In the rows, zero is written as 128.
Which row each row swaps with, under one turn or mirror:
j457: [113 142 108 137 129  90 106 138 161 141 136 122 109 134 129 120 146 111
  89 112 139 115 131 158 130 136]
j326: [152 122 107 128 134 121 121 156 131 107 174 153 140 126 156 136 129 141
 126 143 148 137  91 125  71 126]
j914: [126 146 127 149 127 108 133 150 116 101 155 129 113 144 158 127  89 152
 137 151 133 145  95 127 105 110]
j341: [114 113 112 109 105  99 132 104 124 124 123 132 156 129 129 102 114 142
 115 169 140 123  89 145 130 127]
j218: [158  89 165 106 126 127 144 151 118 139 130 119 123 122 161 143 129 131
 134 143 160 100 135 121 112 141]
j339: [115 115 157 157 122 123 148 140 141 131 148 137 141 134 121 143 115 117
 129 124 144 156 155  82 139 148]
j185: [120 124 146 162 119  98 133 153 134 121 150 127 132 138 117 133 117 138
 152 123 144 138 157  78 137 133]
j268: [118 101 107 142 123 143 151 149 125 110 153 151 137 123 133 139 120  90
 111 128 128 162 136 112 118 153]
j127: [152 119 132  97 159 141 115 149 130 146 141 105 121 121 122 120 163 143
 127 104 140 119 115 134 135 119]
j754: [122 127 127 115 101 137 128 139 133 132 126 113 109  96 158 136 117 112
 108 132 142  92 143 107  90 135]
j191: [145 121 166 135 184 134 132 141 157 122 150 143 148 142 120 159 151 121
 109 150 139 120 103 137 126 113]
j567: [140 101 124 110 135 142 115 157 152 151 150 162 189 129 110 132 128 118
 127 139 167 134 109 137 125 119]
j443: [125 122 108 146 105 140  89 147 147 138 131 129 136  73 136 130  99 112
 118 157 145 127  93 129 100 113]
j835: [124 125 125 162 122 104 118 118 151 158 136 125 142 132 146 133 111 111
  86 131 132 145  87 100 122 107]
j551: [108  99 152 116 112 138 122 125 146  94 135 143 107  98 149 136 162 138
 125 141 144 114 125 144 125  89]
j575: [140 143 160 129 168 143 143 157 108 123 145 113 107 119 130 153 132 117
 117 123 122 107 116 123 140 116]
j440: [123 102  94 107 104 132 135 106 124 102 130 136 119 122 131  94 135 129
 131 128 142 114 133 127 105 120]
j417: [ 95 131 115 147 109 143 102 142 148  93 138 144 129  98 123 136  99 105
 130 162 140 157 128 143 107 114]
j170: [129 102 112 145 127 108 142 161 158 132 129 120 124 128 134 131 121 115
 109 151 137 109 140 165 142 169]
j41: [123 135 141 170 129 107 130 120 159 123 138 102 134 156 125 148 122 141
 144 180 150 122 108 140 121 119]
j277: [ 84 135 135 121 128 110 109 168 113 121 148 152 129 119 107 146 116 120
 126 166 137 158 126 147  94 100]
j164: [141 148 101 123 126 139 125 157 115 124 169 122 124 105 111 140 160 117
 139 116 145 112 113 135 106 150]
j297: [118 151 173 108 137 107 127 132 138 124 150 157 136 152 111 117 133 131
 128 115 165 142 107 151 137 109]
j545: [104 135 145 121 120 130 115 141 103 132 123 102 116 137 146 142 105 119
 131 137 146 129 156 107 135  91]
j85: [ 99 148 140 128 115 121 137 132 176 120 144 159 163 133 104 120  99 122
 111 150 151 136 103 156 125 132]
j263: [133 124 133 134 122  84 111 156 131 148 165 141 174 117 115 148 146 136
 123 130 151 133 113  84 120 146]
j258: [157  81 104 109 131 149 139 155 154 150 140 119 130 116 121 115 150 123
 117 134 140  95 109 131 120 125]
j536: [114 108 152 118 109 134 134 147 133 120 138 146 135  86 133 128 132 148
 124 148 138 113  79 163 158 107]
j557: [130 125 148 137 120 106 120 135 137 167 152 138 160 114 124 144 138 119
 103 113 147 143 112  76 129 144]
j515: [123 108 160 114 162 122 135 137 142 121 129 104 141 155 125 140 139 149
 133 165 138 147 128 154 154 129]
j469: [139  97 126 147 125 129 119 175 141 159 134 137 121 101 118 127 103 134
 139 150 145 115 112 123  80  88]
j384: [ 84 139 138 111 130 110 128 127 132 114 133 107 121 159 116 131 135 125
 106 162 125 140 119 148 154 108]

j469 swaps with j277
j914 swaps with j326
j417 swaps with j443
j440 swaps with j341
j551 swaps with j536
j185 swaps with j263

